a =
71,82,98,81,78
73,82,92,69,81
41,30,46,63,41
67,73,55,32,80
72,75,54,42,73
75,74,51,30,78
13,35,41,84,40
83,70,50,46,56
80,66,54,24,76
70,80,68,37,89
19,31,38,76,38
51,31,48,57,41
Indices start at 1.
row 1 col 1	71
row 10 col 5	89
row 9 col 3	54
row 5 col 4	42
row 7 col 5	40
row 10 col 3	68
row 8 col 5	56
row 5 col 2	75
row 4 col 5	80
row 6 col 3	51
row 12 col 1	51
row 10 col 1	70
row 6 col 5	78
row 3 col 1	41
row 7 col 1	13
row 5 col 5	73
row 12 col 2	31

A =
array([[ 28,   7,  16,   4,  15,  16,  -2,  13,   3,   6,  16,  12,   9,
         -1],
       [ 26,  19,  14,  11,   5,  14,  20,  18,   9,  18,  12,  15,  11,
         -3],
       [ 28,   5,  13,   9,  23,  12,  17,  20,  23,   2,  30,  16,   9,
          8],
       [ 37,  10,   8,   8,  13,  13,  14,   6,  21,  22,  12,  15,  12,
         -7],
       [ 17,  17,   8,   8,  14,  12,  12,   6,  24,  11,  20,   9,   4,
        -38],
       [ 20,  14,  12,  17,  17,  17,  17,   9,  12,   0,  12,  14,  18,
         13],
       [ 17,   5,  10,   9,  14,  15,  10,   9,  11,   4,  30,  14,  17,
        -18],
       [ 25,   3,   6,  -1,   2,  11,  21,  16,  18,   1,  23,  12,  15,
         33],
       [  3,  30,  14,  18,  -4,  11,  27,  15,  25,  11,  11,  12,  23,
          8],
       [ 17,  19,  14,  16,  16,  12,  14,  15,  13,  20,  12,  11,  10,
         13],
       [ 16,  -2,  12,  14,  15,  15,  -8,  20,   6,   9,  17,  12,  28,
         17]])
Rows and columns are counted from 1.
row 1 col 1	28
row 9 col 11	11
row 6 col 10	0
row 10 col 10	20
row 5 col 6	12
row 9 col 13	23
row 7 col 10	4
row 8 col 1	25
row 2 col 12	15
row 3 col 4	9
row 8 col 5	2
row 2 col 13	11
row 5 col 3	8
row 4 col 3	8
row 8 col 9	18
row 5 col 14	-38
row 9 col 10	11
row 1 col 10	6
row 5 col 12	9
row 3 col 9	23
row 4 col 14	-7
row 1 col 13	9
row 6 col 12	14
row 6 col 14	13
row 8 col 3	6
row 9 col 9	25
row 6 col 13	18
row 3 col 1	28
row 8 col 2	3
row 10 col 13	10
row 4 col 13	12
row 3 col 14	8
row 8 col 11	23

W =
 21  -24   15   -3   27   16
 34  -19   17   -4   21   15
 17  -23   30   -3   17   16
 16  -31   27   -5   17   18
 20  -16   19   -4   15   17
 15  -40   30   -5   14   20
 12  -27   16   -1   18   26
 22  -28   20   -3   18   16
 23  -31   15   -2   34   11
 24  -27   25  -12   17   18
 11  -26   19   -4   30   15
 26  -31   18   -6   25   21
 20  -22   19   -1   19   17
Indices start at 1.
(1, 1)	21
(7, 2)	-27
(6, 1)	15
(3, 5)	17
(11, 2)	-26
(5, 5)	15
(10, 5)	17
(13, 5)	19
(9, 1)	23
(13, 1)	20
(12, 2)	-31
(12, 3)	18
(8, 2)	-28
(4, 3)	27
(5, 2)	-16
(8, 1)	22
(1, 2)	-24
(13, 6)	17
(3, 1)	17
(9, 3)	15
(6, 6)	20
(1, 3)	15
(5, 6)	17
(5, 1)	20
(4, 1)	16
(5, 3)	19
(6, 4)	-5
(6, 3)	30
(7, 1)	12

X =
array([[-26, -28, -25,  38, -32, -14, -26, -26, -32, -27, -28, -22, -26],
       [-24, -24, -27, -19, -24, -26, -24, -26, -24, -24, -26, -26, -25],
       [-18, -26, -29, -19, -25, -26, -18, -21, -24, -16, -28, -27, -23],
       [-34, -25, -18,   0, -22, -24, -34, -29, -27, -35, -18, -23, -24]])
Indices start at 1.
(1, 1) => -26
(3, 4) => -19
(3, 5) => -25
(2, 3) => -27
(2, 8) => -26
(4, 10) => -35
(2, 6) => -26
(4, 9) => -27
(4, 6) => -24
(4, 8) => -29
(4, 3) => -18
(1, 2) => -28
(2, 2) => -24
(1, 4) => 38
(3, 2) => -26
(4, 4) => 0
(3, 11) => -28
(4, 5) => -22
(1, 3) => -25
(3, 12) => -27
(1, 6) => -14
(3, 10) => -16
(3, 9) => -24
(3, 1) => -18
(4, 2) => -25
(4, 11) => -18
(4, 7) => -34
(2, 11) => -26
(3, 8) => -21
(1, 5) => -32

x = [[6076, 2501, 5976, 5203, 1669, 5891, 6208, 4482, 4372, 5832, 4211], [4558, 4030, 5152, 4688, 5486, 3753, 4652, 4405, 4415, 5832, 3903], [5675, 4449, 3522, 6348, 6035, 3624, 3696, 5508, 4494, 5832, 6064], [2464, 3422, 5731, 5435, 4193, 3075, 3678, 4108, 7213, 5832, 4135], [4357, 3450, 5916, 6347, 1912, 6277, 7124, 5707, 4470, 5832, 3333], [6916, 2821, 3416, 3762, 5807, 5079, 3532, 4411, 4282, 5832, 8461], [6946, 7833, 5120, 3223, 6436, 5343, 5000, 5166, 3239, 5832, 5178], [5600, 6056, 5629, 3036, 1816, 5436, 6698, 3637, 5632, 5832, 3033], [4589, 3851, 2416, 6312, 4531, 4895, 4540, 3106, 4890, 5832, 4671], [6737, 6351, 5855, 1089, 1288, 8173, 8577, 2675, 3098, 5832, 2200]]
Rows and columns are counted from 1.
row 1 col 1 -> 6076
row 7 col 6 -> 5343
row 9 col 3 -> 2416
row 5 col 8 -> 5707
row 4 col 9 -> 7213
row 4 col 8 -> 4108
row 1 col 2 -> 2501
row 1 col 6 -> 5891
row 3 col 6 -> 3624
row 9 col 4 -> 6312
row 2 col 10 -> 5832
row 4 col 2 -> 3422
row 8 col 1 -> 5600
row 9 col 1 -> 4589
row 3 col 2 -> 4449
row 7 col 10 -> 5832
row 3 col 5 -> 6035
row 8 col 9 -> 5632
row 9 col 10 -> 5832
row 1 col 7 -> 6208
row 5 col 9 -> 4470
row 10 col 7 -> 8577
row 9 col 11 -> 4671
row 8 col 2 -> 6056
row 3 col 3 -> 3522
row 2 col 5 -> 5486
row 6 col 4 -> 3762
row 2 col 9 -> 4415
row 9 col 9 -> 4890
row 3 col 10 -> 5832
row 10 col 2 -> 6351
row 7 col 4 -> 3223
row 4 col 7 -> 3678
row 5 col 3 -> 5916
row 4 col 6 -> 3075
